In the rows, zero is written as 128.
Each path below is one point turned by a fixed rotation once a step. After each direction that follows a path, write how fast that rotation turns it, in degrees per step (0 if it stays still).
Each turn is a multiple of 5 degrees from 10 to 175, or 0.
Each row of a path follows its step; steps can be skipped.
Rotation 1:
step 1: [138 141 139 127 136 130 121 123 123 127 133 133 117 122 136 123 131 130
 130 128 127 136 127 129 133 133 131 142 133 123 122 133 130 124 135 132
 123 129 127 124 121 126 133 122 128 122 129 139 135 134 131 137 135 131
 114 135 139 124 130 130 134 125 126 124 117 129 128 137 111]
step 8: [127 134 131 129 116 120 121 128 123 122 122 126 132 135 120 126 121 132
 120 136 131 148 123 137 132 133 125 138 139 130 127 138 133 127 120 130
 126 122 129 116 128 126 126 131 125 146 134 124 136 132 133 123 125 123
 129 127 123 124 134 124 129 125 136 129 139 140 129 129 125]
step 12: [135 129 119 122 128 145 116 125 121 121 132 136 128 124 131 132 128 119
 125 119 124 131 127 134 123 137 139 140 123 134 124 124 125 132 129 126
 133 133 114 123 130 131 118 126 117 137 132 136 128 125 133 126 128 121
 125 139 138 118 124 136 124 134 128 123 127 126 121 134 133]
step 18: [141 132 133 129 134 118 122 132 119 126 134 130 124 125 130 125 130 120
 137 134 121 141 131 136 132 134 131 130 129 122 135 117 132 128 133 117
 129 134 130 127 135 127 132 119 128 133 129 129 116 135 135 120 129 125
 124 122 147 119 128 129 133 125 124 128 131 128 118 134 113]
step 22: [125 142 134 133 125 128 121 130 127 119 132 123 124 122 132 132 123 119
 119 139 128 115 131 128 128 135 130 128 125 137 126 138 134 132 132 124
 129 125 129 130 128 128 118 133 145 129 129 127 131 133 141 126 139 132
 126 133 118 120 132 133 144 124 139 121 121 125 124 133 126]
step 24: [135 138 126 122 127 134 123 131 113 121 136 126 125 131 117 127 134 133
 128 134 131 134 123 134 133 135 143 134 124 135 124 125 134 128 129 132
 130 125 130 123 134 120 115 119 132 130 135 129 132 122 124 127 122 124
 126 115 127 137 136 141 132 130 140 131 139 132 125 136 123]
step 27: [127 128 123 125 121 123 121 129 121 126 124 128 125 129 131 127 116 127
 131 129 126 151 133 133 130 130 130 133 135 139 114 120 141 133 124 130
 135 134 136 115 130 123 119 131 131 130 122 130 134 136 128 119 135 132
 121 119 131 125 137 129 134 132 131 123 134 130 122 121 120]
step 33: [137 122 138 128 123 126 114 123 125 126 123 127 127 125 128 128 118 136
 122 131 127 129 120 134 137 133 136 131 126 125 126 135 135 129 131 125
 122 122 138 115 143 130 120 130 122 137 141 124 134 132 128 120 123 120
 126 131 126 123 135 138 121 128 133 118 117 127 132 132 119]
[130 129 128 125 129 125 130 128 125 127 126 126 129 129 128 128 127 129
 127 127 130 127 126 125 127 128 128 129 130 126 130 127 128 128 127 127
 130 130 128 128 130 128 126 128 128 129 126 126 128 129 126 129 131 125
 126 124 129 128 129 131 132 130 128 128 128 128 129 126 129] -> 130
[129 130 128 126 128 129 128 127 129 128 131 130 129 127 130 129 128 128
 126 129 128 128 126 130 129 129 126 127 128 131 127 127 129 127 125 126
 127 128 129 129 127 126 128 128 123 127 124 128 125 128 128 124 129 131
 126 128 125 130 127 130 128 128 128 124 125 128 129 129 130] -> 140
[127 125 126 128 127 126 125 130 129 130 129 129 128 128 128 130 127 127
 130 127 127 128 128 130 129 125 126 128 126 129 129 127 129 129 127 131
 130 129 126 126 125 131 129 126 125 128 128 125 130 129 127 128 129 126
 127 128 126 126 129 126 129 128 128 126 130 130 132 128 129] -> 170
[126 128 127 129 127 129 128 130 129 127 128 128 129 127 131 126 128 127
 130 124 127 128 130 127 130 129 129 128 128 131 129 127 129 127 128 126
 128 129 127 127 129 130 127 130 126 128 127 127 127 126 130 129 130 129
 127 128 129 128 131 126 127 132 129 130 128 123 127 126 129] -> 45
Rotation 2:
step 1: [138 125 134 124 122 127 131 129 119 127 127 138 121 130 143 129 125 128
 129 119 122 124 118 129 121 125 137 127 120 131 129 114 131 130 133 127
 131 131 131 135 121 118 122 131 123 127 127 128 131 128 132 110 128 137
 136 128 129 136 123 139 139 115 126 126 125 124 129 143 124]
step 9: [140 129 124 138 132 120 127 132 137 133 134 142 129 136 137 125 119 120
 125 124 128 131 123 117 111 118 123 123 132 127 132 113 136 123 126 118
 127 141 139 129 128 126 125 121 130 131 131 137 126 131 128 126 129 125
 129 121 135 136 119 125 133 124 138 127 131 134 123 133 127]
step 15: [126 126 129 133 134 130 127 140 137 118 130 140 131 135 147 128 116 127
 126 121 127 125 127 127 130 124 133 118 127 126 129 125 138 128 133 138
 125 138 129 116 130 117 125 123 120 139 118 137 122 127 122 122 131 124
 136 130 137 141 128 132 134 124 129 121 126 126 131 140 127]
step 18: [120 130 141 132 128 116 141 130 135 135 125 126 132 126 131 134 129 134
 131 118 140 128 123 121 116 115 128 133 126 131 123 126 129 127 131 124
 127 122 131 133 121 129 114 124 121 135 127 119 129 131 134 122 139 133
 139 119 127 128 129 144 141 121 127 129 123 119 123 127 123]
step 20: [135 125 136 128 127 113 137 127 131 123 128 131 126 138 131 120 121 122
 127 127 121 132 114 127 118 113 129 126 122 128 134 115 131 125 126 122
 131 137 130 135 116 116 122 112 118 129 131 125 130 130 128 126 141 120
 133 128 123 133 129 128 136 131 132 133 123 137 124 127 131]
step 30: [130 141 129 123 133 129 142 141 127 134 122 131 127 123 133 135 127 122
 123 117 127 131 122 131 116 130 128 126 126 139 134 127 129 127 137 127
 117 125 116 131 119 134 128 122 127 129 128 132 129 121 136 123 130 127
 123 129 130 144 131 141 139 126 132 124 136 126 143 137 121]
step 31: [135 123 134 129 126 121 138 122 135 127 128 120 128 134 135 113 124 132
 133 121 121 128 122 128 118 119 125 127 130 126 135 120 138 130 131 131
 131 128 129 138 132 121 133 122 117 126 123 126 126 125 126 129 146 121
 143 118 142 135 128 137 121 130 135 127 119 125 129 134 128]
step 35: [114 122 135 129 125 123 133 116 130 126 130 129 134 133 139 129 131 127
 125 131 128 137 117 131 117 114 117 130 134 136 119 122 135 133 128 130
 131 126 117 135 126 131 129 136 126 128 115 131 131 122 135 128 137 133
 135 123 128 134 129 137 137 121 125 117 134 140 127 137 124]
[128 130 124 128 128 130 128 126 129 126 126 125 125 130 129 128 129 131
 129 128 125 126 125 128 127 129 127 128 131 131 127 129 128 128 131 127
 130 127 130 128 128 128 125 127 127 127 128 127 126 127 128 129 129 124
 127 129 129 128 127 127 128 127 128 129 128 129 126 127 132] -> 125
[129 128 130 129 130 125 126 127 128 128 130 128 128 129 129 128 128 128
 130 131 129 130 127 127 127 128 124 129 128 127 127 127 127 128 127 126
 126 128 126 125 126 128 128 128 130 125 125 128 125 128 127 126 125 127
 127 127 127 125 126 125 128 128 129 130 129 130 128 129 130] -> 25
[128 130 124 127 128 128 129 129 124 131 130 130 129 126 127 127 129 127
 130 130 128 128 129 131 126 126 127 129 130 129 127 128 128 129 129 129
 126 128 131 127 125 131 127 129 126 129 130 129 130 130 130 127 127 127
 126 128 128 127 126 127 130 128 128 129 127 125 130 128 129] -> 160
[128 126 124 129 127 129 128 128 131 130 127 129 128 129 129 132 128 127
 129 127 130 127 127 127 127 129 129 131 129 131 128 128 128 129 127 128
 127 128 127 128 129 129 129 127 125 128 125 128 125 130 129 131 128 128
 125 126 129 127 128 127 126 129 132 127 130 126 129 131 124] -> 55
Rotation 3:
step 0: [119 135 135 128 126 122 119 136 121 118 138 125 123 131 132 133 124 135
 123 124 128 130 119 130 128 135 123 129 120 126 118 133 142 136 132 128
 129 116 133 124 123 113 121 143 123 131 128 128 124 131 116 127 135 132
 126 127 132 131 129 122 124 118 129 131 133 131 128 129 122]
step 10: [117 134 134 140 130 134 128 138 124 131 125 129 139 123 136 128 123 127
 125 119 122 127 130 124 137 128 127 118 129 128 117 128 129 116 135 127
 122 129 128 122 129 119 129 124 139 132 121 128 125 132 124 126 132 137
 133 121 131 123 131 133 121 116 120 136 117 127 133 120 134]
step 14: [117 122 135 132 141 132 132 134 121 129 133 138 130 122 118 130 136 133
 125 131 129 124 120 139 132 131 119 134 127 134 136 123 122 121 130 116
 128 125 132 137 129 128 124 123 120 134 135 118 128 134 130 123 128 137
 120 137 122 135 128 120 123 131 132 121 126 131 124 131 120]
step 19: [118 126 145 131 135 132 128 128 128 138 138 121 133 134 139 127 126 126
 122 123 132 120 125 129 134 139 132 135 129 130 138 117 121 119 135 125
 128 124 126 123 130 127 126 132 132 140 128 121 125 127 115 122 121 123
 128 127 124 133 132 120 131 131 124 127 132 135 138 128 131]
step 24: [128 132 132 125 140 133 121 120 128 130 137 131 126 128 128 120 133 135
 126 125 122 134 120 123 123 129 131 132 126 123 124 110 116 116 121 137
 131 128 132 123 138 131 132 122 131 141 122 130 129 138 132 126 130 125
 135 127 133 132 130 122 121 132 123 125 131 136 135 126 117]
step 25: [133 135 139 126 131 129 123 127 127 140 124 128 134 137 121 135 130 133
 130 118 122 127 136 137 139 125 125 138 132 131 125 131 115 133 133 125
 121 131 139 119 129 128 130 126 124 134 128 123 130 135 122 124 124 131
 136 133 121 145 124 129 114 124 134 121 126 130 131 130 124]
step 26: [112 135 132 133 130 136 124 130 121 127 136 129 130 135 132 130 129 124
 133 122 122 125 111 127 131 131 114 128 129 131 123 134 114 124 138 127
 122 133 139 135 126 134 125 131 130 125 123 127 123 133 132 135 132 133
 128 144 122 119 132 127 128 125 133 127 127 125 133 133 120]
step 32: [114 131 132 124 135 135 134 138 133 133 127 127 139 118 121 127 123 143
 120 126 124 128 117 131 127 131 119 135 119 124 122 126 129 127 134 131
 123 118 130 125 122 124 119 138 131 125 124 124 127 127 130 116 135 130
 125 133 135 132 126 121 118 124 126 129 129 137 123 125 120]
[127 128 131 130 127 129 131 128 130 127 127 128 128 127 128 129 129 131
 127 128 131 127 129 125 132 128 128 129 130 129 127 130 129 128 130 124
 128 127 125 127 128 128 126 127 128 129 126 128 130 128 129 128 126 129
 130 131 131 130 126 126 130 129 128 127 127 128 125 129 126] -> 160
[126 129 127 127 126 128 129 127 125 126 126 127 126 129 128 126 126 127
 129 126 128 127 130 131 126 126 128 130 129 128 126 131 128 129 128 127
 129 129 130 127 129 131 125 131 125 128 128 125 129 127 127 129 128 127
 130 129 129 126 129 127 127 132 128 128 126 125 128 128 127] -> 80
Rotation 4:
step 3: [131 128 138 133 123 125 126 108 119 130 135 130 125 130 118 124 134 121
 126 126 133 131 136 129 126 132 133 134 138 123 127 131 125 129 134 129
 124 124 122 128 134 130 136 129 137 129 123 125 120 135 128 126 132 119
 128 125 114 120 132 123 126 128 138 130 136 117 131 128 128]
step 8: [124 129 145 127 120 128 136 127 128 128 132 131 132 127 131 128 122 117
 128 119 128 122 130 139 121 139 121 126 133 120 129 119 119 132 138 130
 118 127 136 129 126 123 126 129 137 112 124 125 132 131 127 126 130 131
 123 134 132 126 125 132 130 126 131 125 135 130 126 138 123]
step 10: [125 135 140 131 129 124 132 126 123 131 132 128 133 131 129 127 131 123
 132 125 134 132 130 121 118 136 140 120 128 136 126 132 129 132 138 118
 126 114 123 121 127 128 134 128 130 121 134 124 130 132 130 145 129 123
 134 124 119 130 124 132 126 122 133 127 134 114 124 134 126]
step 11: [123 132 136 135 129 131 131 121 126 123 134 124 128 130 123 124 129 130
 130 125 123 126 126 134 128 131 136 127 136 125 113 132 129 129 130 118
 121 123 136 120 140 121 136 129 135 116 125 132 132 126 124 129 123 130
 131 124 126 126 130 135 131 125 141 115 143 128 131 135 129]
step 15: [141 118 131 130 120 127 129 119 130 124 138 127 131 122 124 124 130 121
 134 121 129 125 133 129 132 130 122 118 134 124 126 119 121 135 130 127
 132 126 132 119 136 122 120 122 135 125 127 128 146 123 129 131 131 128
 129 123 127 119 124 126 130 125 138 123 132 118 128 132 132]
step 16: [133 136 138 119 123 125 129 121 122 133 135 136 128 125 128 121 125 127
 138 120 136 126 134 132 117 134 123 121 137 117 127 129 121 126 125 132
 129 119 124 122 131 136 128 123 143 132 128 126 123 130 124 134 130 123
 133 128 120 120 128 127 128 127 131 131 142 123 123 129 127]
step 18: [131 131 139 132 114 130 121 118 131 127 128 129 134 123 128 126 129 130
 136 124 119 122 135 126 120 137 132 125 130 127 127 129 127 129 142 123
 126 123 140 127 125 129 130 114 132 111 121 129 137 122 132 132 123 124
 128 125 128 134 127 136 124 135 127 123 127 123 132 132 125]
step 22: [137 132 133 134 126 116 125 110 122 123 132 117 130 134 123 127 130 126
 134 122 132 125 132 122 129 127 133 123 131 125 131 134 127 127 134 126
 136 126 134 124 133 130 120 122 140 124 118 126 120 125 132 128 118 124
 133 121 123 128 134 123 125 125 132 119 142 123 129 124 130]
[128 128 129 128 125 127 127 127 130 129 128 127 129 127 127 126 129 126
 129 128 127 126 127 128 130 126 127 127 128 127 127 130 132 127 131 131
 126 128 128 129 128 124 125 127 127 127 127 125 130 125 124 128 127 130
 128 129 130 129 128 129 129 129 129 127 128 129 126 127 129] -> 110
[128 127 127 129 129 130 130 128 128 128 126 129 129 129 128 127 127 128
 128 126 126 127 128 130 131 128 126 126 124 127 128 125 129 130 128 126
 126 130 129 128 129 129 129 127 130 124 126 131 130 126 130 126 128 128
 129 128 130 130 128 129 128 128 129 126 127 129 128 129 123] -> 110
[130 129 127 129 129 131 128 127 128 130 130 128 126 128 128 129 128 129
 127 130 129 128 129 130 128 126 125 130 130 128 127 127 128 129 131 130
 127 128 125 127 128 129 129 127 131 128 129 128 131 129 129 129 131 130
 127 127 126 129 128 130 130 126 129 125 129 131 130 127 130] -> 90
[127 130 128 130 129 125 131 129 129 125 127 129 127 130 132 128 130 129
 126 126 130 126 129 129 129 128 130 129 129 129 127 126 129 128 129 126
 129 125 127 123 131 127 127 129 127 129 128 128 129 130 126 130 127 128
 128 128 130 128 128 129 131 128 127 128 128 131 126 128 128] -> 25
Rotation 5:
step 1: [123 126 119 119 137 132 119 136 123 122 138 135 119 126 117 131 125 122
 136 122 127 119 127 127 133 121 126 131 123 129 127 133 136 125 130 120
 143 136 124 132 134 131 133 130 130 137 137 139 125 133 137 135 140 134
 139 125 133 145 130 143 117 119 131 133 124 118 118 124 118]
step 3: [131 127 124 136 132 129 131 132 126 146 123 123 112 128 141 136 136 129
 139 126 129 135 129 138 123 133 124 125 122 131 132 128 124 117 132 130
 131 127 126 142 124 126 142 113 136 125 122 125 133 138 144 121 131 129
 114 121 121 126 128 124 133 127 132 119 119 122 128 128 141]
step 5: [121 142 124 133 130 129 123 141 135 120 136 118 120 126 116 124 124 127
 119 124 139 131 126 130 128 135 126 124 143 130 118 131 130 125 126 125
 135 126 122 123 113 118 124 133 118 129 118 118 127 138 131 120 131 124
 129 131 125 124 127 137 114 128 132 122 146 115 124 129 123]
step 7: [123 118 114 126 130 136 141 125 131 140 124 130 124 128 118 129 129 132
 129 125 116 125 125 139 127 124 128 132 119 122 144 130 124 129 127 120
 135 127 123 134 131 132 125 119 139 125 127 135 134 130 124 121 136 119
 130 143 119 125 139 146 127 127 127 146 131 124 121 122 123]
step 10: [134 126 132 121 131 133 134 118 128 124 136 126 117 147 133 119 140 117
 119 140 122 136 119 127 118 121 123 133 131 126 128 123 120 131 132 133
 128 125 121 122 128 117 129 122 118 116 128 130 127 126 133 133 132 133
 125 145 133 141 132 129 116 128 124 122 124 131 118 117 122]
step 30: [131 128 137 130 131 123 139 124 124 133 124 120 125 122 118 124 122 129
 140 119 129 137 127 123 120 127 126 125 127 125 123 157 141 121 117 124
 133 123 122 138 128 128 130 138 134 123 123 126 128 129 131 123 125 119
 118 135 137 135 125 117 132 120 133 122 127 128 140 121 125]
step 33: [123 124 121 124 133 134 138 127 126 130 124 128 117 126 140 130 139 143
 136 123 137 139 132 120 141 128 136 125 126 134 140 128 140 130 141 134
 119 122 124 131 120 141 135 139 123 126 136 119 135 121 130 129 127 123
 129 128 136 137 138 124 129 123 128 118 135 120 119 132 126]
step 34: [117 128 128 124 127 119 126 126 132 123 127 133 135 122 131 126 131 126
 128 133 123 112 126 122 130 121 134 125 123 134 136 129 135 126 130 122
 134 140 127 134 124 124 138 121 123 129 122 133 134 145 138 132 142 110
 115 130 134 143 144 124 137 125 126 132 134 123 135 121 120]
[127 129 129 128 126 126 127 130 129 125 129 128 126 128 129 127 128 127
 128 127 131 129 126 128 129 126 128 129 126 128 130 127 127 128 125 129
 127 127 128 127 129 128 129 128 127 128 131 131 128 125 126 124 126 129
 129 129 127 129 128 130 124 127 131 129 127 126 130 126 128] -> 70
[131 125 125 126 126 130 128 128 125 126 128 130 124 130 132 129 127 127
 127 125 130 127 127 126 126 127 129 129 130 129 125 128 129 130 130 129
 129 127 127 129 129 129 130 126 126 128 128 127 127 127 128 129 127 129
 130 128 127 127 130 129 128 128 130 127 128 128 125 130 129] -> 170
[128 128 128 129 127 126 128 128 127 128 128 130 127 129 126 130 125 128
 130 128 129 129 127 129 129 130 126 127 130 129 128 130 130 125 129 128
 131 131 130 131 129 126 130 127 127 128 124 130 126 132 129 126 129 125
 127 129 127 127 130 131 126 128 129 130 126 128 128 128 127] -> 175
